In the rows, zero is written as 128.
Named turns come first, each shown by rows before and after it. Which turns, in which order, take the first row of each pair that follows to the second? Write the first one first, as in the answered first pair.
z26 (before |-> after):
[136 124 135 135 127 109 147 142 129 120] |-> [125 101 139 133 137 127 134 127 134 119]
[126 104 140 126 163 114 130 121 116 116] |-> [122 113 134 113 153 133 129 112  93 130]
[137 171 110 113  93 124 143 134 110 142] |-> [140 140 125 141 121  84 137 151 159 111]
z829 (before |-> after):
[152 131 159 151 162 176  83 149  90 137] |-> [150 116 151 169 143 193  86 141 116 133]
[131 125 121  91 125 129 120 127  93 150] |-> [131 103 109 125  95 149 123 125 150 142]
[140  87 144 155 155 115 112 127 163  98] |-> [136 102 148 125 182 107 114 117  97 108]
[114 148 141  91 140 135 101 121  94 148] |-> [109 116 122 130 100 173 109 106 149 138]
z447 (before |-> after):
[143 149 109 128 161  63 148 132  68 108] |-> [137 126 118 135 181 117 118 114  42 112]
[122 100 114 105 117 151 103 148 142 122] |-> [124 110 108 102 110 122 114 156 155 118]
[110 110 122 103 125 123 120 115 163 119] |-> [109 102 121 112 128 123 126 111 160 113]
z97 (before |-> after):
[149 146 129 126 129 176 107 125 104 135] |-> [144 133 133 126 134 179  95 122 117 133]
[100  65 103 119 128 148 126 119 161  93] |-> [101  80 120  93 167 100 123 131 126  89]
[103 110 125 123 138 149 104 124 102 144] |-> [105 119 125 118 142 138 108 127  89 145]
Then:
Each pair is two turns apart.
[123 113 124 127 143 146 123 113 117 148] |-> [129 125 124 124 144 136 129 118 104 151]	z97 z97
[120 158 140  68 148 101 100 135 157 145] |-> [136 183 108  89 109 103 159 128 113 146]	z829 z26
[141 124 165 105 137 113  85 110 137 146] |-> [138 107 156 125 119 134  88 104 163 143]	z829 z829
[152 155 159 136 146 126  84 168 157 129] |-> [159 148 139 173 143  97 139 167 137 102]	z97 z447
[111 146 122  90 102 134 124 115 132 161] |-> [105 130 131  84 118 129 109 112 144 155]	z97 z97
[140 125 146 153 130 105 134 149 176 113] |-> [127  99 119 158 111 159 159 103 137 118]	z829 z829
[122 138 116  76 118  74 131 115 132 137] |-> [125  87 112 137 127  80 150 108 151 100]	z447 z829
[107  89 152 132 156 143 124 125 120 138] |-> [118 148 151  98 131 119 128 148 116 162]	z447 z97
[153 169 131 116 104 149 114 155 134 154] |-> [139 136 129 120 105 182 102 132 148 153]	z829 z97
[124 139 132  91 125  98 122 121 133 128] |-> [128 124 116 125 122 101 156 109 117 110]	z447 z97
[137 102 101 169  94 191 141 110 135 123] |-> [152 151 102 150  75 186 140 132 120 144]	z26 z447
[119 148 120 100 122 122 130 128  93 140] |-> [129 153 129 113 116 101 118 154 145 131]	z829 z829
[116  89 137 130 174 104 130 116 119 101] |-> [125  95 109 165 121 130 168 111 130 103]	z97 z829
[121 132  94 144  78 113 174  94 143 118] |-> [108  92 115 143 118  97 145  94 176 100]	z26 z97
[134 111 145 143 153 138 113 138 125 116] |-> [143 148 135 131 133 141 131 143  96 130]	z26 z26
[135 115 135 128 150 135 152 123 111 132] |-> [135 116 143 131 138 156 125 131 142 141]	z829 z447
[150 151 114 158 130  85 167 141 108 133] |-> [132  96 116 177 122 133 132 117 176 127]	z97 z97
[121  94 126 143 162 151 107 120 124 112] |-> [127 128 142 117 158 128  85 148 152 126]	z829 z447
[125 151 109 130 127 149 117 134 140 117] |-> [123 139 104 144 129 144 130 128 137 106]	z447 z447
[119  83 111  99 114 141 129  59 133 140] |-> [123  78 127 111 126 108 112  82 182 127]	z97 z829
[126 126 153 100 180 124  96 127 111 135] |-> [148 149 145 131 168  85 129 154 116 120]	z97 z26
[137 104 104 130 129 156 146  91  92 126] |-> [135 131 116  91 114 167 106 103 123 156]	z447 z97
[131 146 135 122 127 114 127 135 127 130] |-> [130 146 127 125 114 126 133 128 121 134]	z97 z829
[133 127 143 105 178 126  89 144 144 120] |-> [135 105 131 136 183 110 119 137 141  98]	z447 z447
[129 167 129 110 106 178  93 130  65 157] |-> [133 151 146 136 100 168  60 157 164 142]	z97 z829
[ 87  89 168  76 142 183  66  89 151 140] |-> [ 98  70 129 137 130  67 174  96 182  77]	z447 z447
[115 132 114 125 129  90 180 121 109 123] |-> [ 97  92 118 122 143 122 157  93 118 121]	z26 z26
[147 117 144 158 157 128 121 148 111 131] |-> [142 106 141 162 147 152 114 139 127 135]	z26 z829
[113 112 130 122 148  61 147 117 113 119] |-> [112 118 117 117 136  83 161 103  82 131]	z26 z97
[120 127 163  91 165 113  80 143 143 130] |-> [120 123 106 129  90 184 148  97 103 141]	z97 z829
[110 103 100 125  94 118 161  98 166 124] |-> [ 95  79 130 105 156 126 115  93 140 120]	z447 z97
[153 144 131 122 112 115 122 130 164 121] |-> [141 130 127 108 110 152 112 106 148 131]	z26 z26
